0: array([122, 195, 155,  93, 168, 102, 131, 134,  74,  82, 147, 156, 139, 107, 111, 138, 118, 125, 144, 124, 102,  96, 132, 136, 104,  91, 135, 174, 122, 121, 156, 129])
1: array([152,  77, 139, 105,  97, 147, 174, 144, 111,  91,  82, 108, 170,  66, 134,  82, 120, 156, 150, 128, 133, 120, 147, 126, 149, 141, 145,  81, 106, 131, 139, 115])
2: array([126, 144, 103, 166, 153, 108, 109,  73, 145, 120, 149, 168, 147,  37, 108, 139, 182,  92, 141, 135, 148, 153, 138, 128, 164,  83, 106,  94,  97, 156, 142, 140])
3: array([131, 146, 112, 161, 144,  97, 115,  70, 144, 119, 142, 175, 147,  43, 122, 146, 172,  99, 144, 140, 160, 158, 138, 119, 157,  85, 113,  91,  97, 144, 137, 133])
4: array([123, 131,  86,  92, 162, 177,  71, 143, 158, 159, 137,  69, 219,  90,  54, 113, 171, 133, 173, 121, 126, 169,  82, 162, 113,  81, 107, 123,  98, 142, 146, 131])
5: array([145,  82, 135, 105, 106, 149, 177, 144, 112,  99,  79, 102, 163,  59, 143,  84, 130, 142, 150, 134, 145, 114, 158, 126, 132, 131, 154,  91, 105, 127, 140, 124])
6: array([128, 161, 121, 120, 140, 121, 158,  89, 143, 109, 111, 166, 145, 143, 127, 165, 159,  74, 138, 142, 174, 143,  98,  91,  96,  66, 107,  65, 146, 135, 136, 140])
7: array([151, 199, 140, 167, 166, 167, 114, 108, 108, 106, 128, 132,  71, 117, 163, 133, 188, 137, 133, 138, 152,  94, 146,  72, 185, 162, 137, 137, 101, 148,  66, 108])
8: array([126,  60,  93, 119, 127, 196, 116, 150, 152, 160,  78, 124, 139, 110, 101,  96,  93, 204, 146, 129,  98, 155, 121, 187, 110,  73, 174, 102, 124, 206, 192, 130])
9: array([150, 187, 136, 173, 161, 167, 112, 111, 113, 111, 127, 128,  65, 108, 164, 134, 182, 143, 125, 144, 144,  97, 146,  62, 183, 165, 137, 134, 101, 158,  75, 111])
10: array([169, 149, 119, 122, 163, 161,  92, 138, 127,  83, 122, 102, 118, 128, 186, 142, 118,  85, 148, 145, 134, 113, 176, 199, 154, 115, 131, 116, 136, 133,  90, 140])
11: array([141, 118, 103, 169, 151, 102, 113, 116, 196, 113, 106, 130, 122, 151, 146, 140, 144, 104, 129, 158,  81, 101, 102, 167, 117, 112, 116, 157, 131, 136, 125, 180])
12: array([118,  66,  99, 122, 119, 181, 121, 143, 148, 156,  76, 115, 143, 112,  88,  97, 104, 183, 140, 133, 115, 151, 137, 201,  97,  83, 166, 112, 137, 199, 194, 125])
13: array([184,  92, 123, 136, 206, 148, 112, 187, 133, 159, 128, 109, 105, 148, 167,  80, 106, 184, 106, 104,  93,  76,  99, 180, 112, 159, 122, 182, 129,  96,  69, 108])
14: array([115, 177, 135, 127, 141, 100, 170, 196, 185, 170, 148, 180, 169, 102,  98, 114, 100, 114, 163, 132, 137, 142, 119, 152,  47, 118, 141, 124, 136, 105, 154, 152])
15: array([142, 123, 170, 136, 152, 152, 141, 127,  81, 135, 142, 125,  82, 130, 156,  82, 120, 146,  98, 139, 160, 128, 170,  89, 141, 152, 121, 132, 147, 108, 141, 103])
16: array([183,  85, 119, 117, 122, 193,  98, 160, 144, 159, 162, 103, 127, 131, 205, 122,  98, 126, 139, 103, 133, 118, 156, 198, 139,  72, 136, 158,  89, 118,  98, 114])
17: array([129,  89, 174, 138, 137, 196, 128, 103, 131, 170, 122, 135,  59, 164, 148, 161, 161, 129, 161, 130, 162, 108, 135, 134, 132, 115,  98, 185,  92,  82,  75,  88])
18: array([ 87, 129, 121, 160, 143, 186, 161, 127, 106, 145, 216,  69, 124, 173,  98,  97, 122,  58, 102, 125, 145,  99, 170,  74,  71, 138, 127, 193, 158,  70, 119,  89])
19: array([ 69,  74, 165, 172, 133, 105, 122, 108, 124, 198, 139, 204,  97, 140, 103, 148, 144, 145, 153, 129,  58, 193,  89, 119, 154, 157,  87, 170, 126,  54, 122, 132])
20: array([127, 141, 152,  93, 103, 100, 166, 165,  92,  50, 115, 110, 131, 154, 154, 145, 119, 163, 171, 154, 112, 124, 172, 133, 138,  89, 158,  35, 128, 107, 142, 146])
21: array([124, 134, 107, 146, 185,  98, 133, 182, 178, 166, 154, 107, 139, 186, 119, 145, 166, 125,  94, 108, 127, 147,  52,  91,  65, 118, 147, 104, 138, 130, 113, 116])
22: array([126,  61, 102, 115, 121, 198, 117, 160, 154, 160,  91, 112, 134, 124, 114,  97,  95, 190, 133, 131, 107, 153, 122, 185, 104,  74, 175, 102, 125, 206, 185, 116])
23: array([144, 139, 149, 150, 137, 180,  82, 183, 179, 206, 128,  98, 116, 148, 165, 124, 120, 169, 180, 125, 141, 166, 109, 145, 146, 197, 126,  96,  77, 184,  96, 167])
24: array([131, 143, 150,  85, 110, 100, 154, 175, 101,  52, 115, 111, 140, 150, 163, 149, 115, 169, 172, 151, 120, 128, 178, 139, 139,  85, 160,  40, 123, 108, 154, 140])

array([ 94,  85,  97, 198, 156,  84, 125,  99, 165, 113, 158,  88, 125, 125, 113, 104, 170, 107,  91, 152, 112, 111, 119,  59, 110, 103, 100, 166, 161, 117, 123, 119]) 11 21 18
array([127, 114, 172, 104,  88, 169, 125, 104, 115, 158, 162, 165,  92, 178, 137, 174, 147, 128, 137, 101, 179, 189, 133, 102, 133,  98, 115, 137, 107,  58, 143, 101]) 17 15 6
array([157, 136, 199,  97, 134, 144, 137, 145,  88,  94, 167, 128, 124, 116, 171, 147, 152, 145, 118, 113, 142,  91, 122,  90, 116, 157, 145,  91, 107, 131, 105,  94]) 15 7 9
array([ 91,  88, 145,  93,  85,  57, 126, 118,  68,  95, 112, 145,  91, 147, 158, 145,  91, 116,  85, 103, 140, 104, 125, 100, 147, 168, 126, 160, 146,  88, 154, 149]) 15 0 20
array([140, 112, 105, 163, 151, 100, 121, 116, 200, 107,  94, 129, 125, 147, 146, 140, 136, 110, 128, 153,  88,  93, 106, 175, 117, 104, 121, 152, 148, 137, 131, 190]) 11 10 6
array([109, 141, 136,  57, 123, 126,  80, 139, 121, 132, 114, 106, 104, 186, 137, 160, 148, 127,  93, 102, 162, 145, 144, 100, 122, 162, 136, 123, 136, 142, 129, 159]) 15 21 10
array([135, 196, 168, 108, 121, 156, 117, 181, 176, 157, 166, 153, 135, 144,  97, 122, 148, 148, 139, 142, 147, 185, 122,  97, 137, 142, 146, 112, 109, 133, 185, 105]) 14 15 23
array([144, 108, 165, 101,  99, 163,  94, 124, 114,  92, 150,  89, 167,  66,  66, 155, 135, 170,  99,  67, 120, 123, 132, 165, 166, 186,  66, 104, 105, 132,  98,  85]) 1 5 15
array([152, 111,  69, 159, 118,  83, 181, 159, 155, 155, 144, 187, 158, 130, 199, 101,  79, 147, 129, 115, 137, 136,  73, 177, 143,  58, 168,  55, 134, 125, 126, 122]) 14 6 11
array([132, 107, 135, 150, 167, 137, 146, 165, 166, 118, 134,  86, 125, 107, 136, 134, 186,  95, 102, 159, 164, 152,  88, 168, 110,  92, 142, 106, 102,  86, 125,  82]) 21 11 6
array([ 49, 148,  77, 118, 143, 155,  56, 138, 155, 200, 150, 109, 167, 208,  97, 145, 126, 140, 157,  96, 106, 145, 136, 114, 132, 107, 121, 146,  94, 167, 148, 151]) 4 21 23
array([131, 132,  10, 143, 124,  83, 109, 171,  92, 190, 170, 120, 179,  92, 145, 155, 142, 114, 110, 113, 170, 119,  33, 119, 138,  88, 101, 159, 182, 143, 100, 136]) 21 11 6
array([160, 131, 156, 152, 170, 101, 121, 109,  73, 100, 156, 122,  96, 117, 135, 103, 117, 129,  85, 131, 179, 131, 151,  94, 131, 121, 114, 144, 151, 114, 137,  90]) 15 0 9
array([132, 133, 100, 108, 126, 119, 137, 128, 155, 141,  51, 129,  91, 178, 140, 135,  49, 120, 143, 130,  99,  75, 130, 157,  73, 170, 138, 151, 165, 166,  49, 187]) 11 10 13
array([113, 180, 122, 126, 143, 115, 157, 187, 196, 174, 149, 171, 174, 102,  93, 124,  86, 108, 163, 129, 128, 144, 109, 146,  38, 109, 141, 120, 128, 113, 150, 162]) 14 21 0
array([ 87, 108, 157, 138, 130, 113, 176,  91,  46, 108, 129,  62, 111, 168,  96, 136, 149, 111, 127, 152, 183, 173, 107, 127, 152, 138, 143, 128, 177,  90, 127,  30]) 15 18 17
array([109, 118, 176, 153, 131, 126, 164, 110, 138, 143, 145, 127,  90, 188, 130, 135, 177, 111, 131, 150, 154, 161, 130, 128, 139,  99,  94, 156,  62,  49, 134,  85]) 17 15 19
array([141, 172, 140, 149, 133, 100, 125, 132, 145, 130, 174, 158, 147, 168, 117, 147, 127, 101, 120, 142, 133, 188,  85,  99, 132,  86, 131,  79, 124,  77, 176, 135]) 6 21 3
array([168, 134, 201,  97, 140, 160, 142, 149,  74,  95, 164, 130, 123, 111, 169, 139, 152, 147, 127, 102, 141,  81, 123,  92, 120, 161, 133,  91, 105, 132,  94,  96]) 15 7 9
array([120, 134,  85, 103, 164, 177,  63, 149, 161, 165, 143,  61, 219,  77,  57, 115, 179, 122, 164, 126, 134, 174,  90, 152, 111,  79, 105, 123,  99, 134, 142, 117]) 4 2 12
array([114, 140, 142,  87, 136, 146, 132, 145, 120, 135,  96, 158,  75, 181, 142, 182, 168, 150, 135, 110, 212, 152, 132, 165, 116, 112, 130, 131, 120,  96, 109, 114]) 17 6 15
array([125, 137,  84, 111, 119, 118, 121, 128, 157, 134,  45, 128,  90, 190, 136, 142,  43, 118, 149, 138, 104,  80, 133, 166,  72, 165, 133, 156, 159, 174,  35, 192]) 11 10 13
array([179, 118, 205, 141, 134, 134, 142, 113, 130, 129, 119, 191, 102, 161, 116, 141,  71, 143, 134, 159, 138, 113, 160, 156, 143, 199,  93, 158, 105,  95, 138, 135]) 15 17 0
array([186,  98,  60, 128, 143, 118, 132, 137, 176, 106, 116,  82, 144,  93, 158,  85, 174, 104,  66, 111, 126,  84,  89, 138, 104,  75, 163, 137, 162, 156, 138, 138]) 11 21 5
array([116, 165, 136,  89, 156, 134,  78, 114, 115, 182, 146,  45, 138, 160,  67, 123, 201, 108,  84, 109, 190, 179,  28,  62, 109, 119, 101, 174, 157, 124, 163,  73]) 21 4 6
array([130, 112, 101,  79, 117,  76,  49, 147,  81, 161, 177, 125, 127, 112, 141, 152, 142, 188, 122,  81, 104, 152,  56, 130, 192,  78, 129, 146,  91,  91, 181, 105]) 0 4 16
array([ 96, 140,  94, 119, 118, 117, 139, 103, 116, 147,  81, 134,  92, 143, 135, 159, 100, 145, 142, 140,  97, 126, 118, 156, 138, 168, 136, 162, 171, 158,  74, 171]) 11 10 0
array([124, 190,  92, 151, 199, 132, 130,  83, 131,  95, 108, 164, 115, 141, 109, 123, 135,  90, 145, 163, 138, 123, 160, 102,  91, 103, 118,  94, 182, 167, 128, 176]) 6 11 3
array([134, 128, 137, 154,  90, 166,  91, 156, 114, 110, 131, 137, 131, 133, 154,  90, 121, 120, 137, 137, 107, 146, 143,  99, 137, 132, 135, 122, 145, 134, 166, 136]) 15 1 5
array([153, 153,  66,  92, 140,  83, 133, 100, 100,  75,  92,  47, 135, 134, 108, 128, 178,  96, 111, 116, 187,  64, 111,  74,  99,  81, 115, 123, 193, 108,  71,  92]) 6 0 21
array([153, 114, 171, 135, 157, 161, 137, 126,  75, 129, 140, 118, 100, 132, 160,  91, 120, 153, 106, 140, 169, 131, 150,  85, 137, 142, 121, 138, 147, 113, 152,  99]) 15 9 5
array([182,  96,  47, 133, 146, 110, 133, 123, 171,  94, 110,  85, 144,  97, 157,  91, 171, 103,  67, 123, 131,  96, 102, 148, 111,  68, 165, 133, 164, 152, 146, 133]) 11 5 10
array([104, 207,  96, 105, 111, 168,  70, 150, 125, 125, 177, 132, 163,  82,  82, 144, 173, 137, 143, 119, 138, 176, 133, 205, 160, 106, 115, 172, 112, 108, 142, 146]) 4 0 2
array([104, 154, 142, 126, 123,  66, 130,  90, 107, 157, 135, 176,  71, 182, 123, 194, 102, 128,  99, 142, 110, 148,  98,  87, 152, 142, 124, 152, 139,  99,  90, 119]) 19 15 0
array([ 92, 171,  97, 140, 148, 153, 139, 149, 170, 135, 129, 107, 129, 179, 129, 134, 117,  71, 151, 126, 123, 114, 171, 108,  88, 135, 152, 122, 103, 163, 124, 175]) 11 10 14
array([ 99, 134, 139, 111, 151, 166, 151, 121, 146, 140, 111, 169,  55, 224, 122, 188, 121, 184, 128, 144, 126, 147, 149, 115,  91, 119, 182,  87, 109, 209, 132, 119]) 22 6 21
array([142, 133, 132, 156,  92, 161, 101, 150, 123, 103, 134, 141, 121, 138, 159,  97, 122, 115, 139, 136, 113, 135, 144, 117, 134, 130, 131, 117, 144, 126, 155, 130]) 15 10 5
array([ 95, 146, 158, 127, 159, 168, 156, 103, 150, 129, 105, 179,  61, 231, 113, 193, 126, 169, 143, 157, 117, 135, 131, 103,  87, 121, 163,  91, 105, 198, 124, 133]) 6 21 17
array([131, 137,  91, 112, 128, 117, 135, 123, 150, 144,  51, 126,  83, 177, 138, 145,  54, 109, 152, 138, 113,  55, 131, 156,  71, 167, 133, 153, 149, 156,  40, 193]) 11 10 13
array([167, 139, 128, 134, 152, 157,  96, 127, 124,  83, 123, 108, 111, 122, 191, 134, 110,  97, 142, 141, 130, 109, 176, 206, 159, 120, 132, 110, 142, 129,  89, 140]) 10 16 11
array([123, 189, 134,  69, 127,  87, 171, 112, 133, 129,  93, 164,  93, 185, 156, 225,  70, 136,  88, 161,  90, 101,  79, 206, 103, 155, 135, 156, 137, 144,  58, 183]) 11 0 10
array([129, 161, 123, 119, 165, 151, 116, 201, 165, 174, 187, 101, 164, 106, 106, 116, 114, 154, 178, 117, 113, 101, 139, 134,  81, 127, 136, 146,  83, 115,  85, 119]) 14 4 16
array([ 90,  95, 137, 102,  87,  61, 124, 115,  65,  86, 108, 145,  90, 137, 157, 143,  89, 113,  86, 113, 138, 100, 125, 108, 154, 159, 125, 158, 148,  77, 144, 141]) 15 0 20
array([158, 111,  70, 147, 115,  84, 174, 159, 153, 161, 141, 179, 156, 131, 205, 107,  84, 145, 131, 109, 141, 143,  78, 173, 134,  59, 166,  54, 138, 126, 137, 113]) 14 6 16
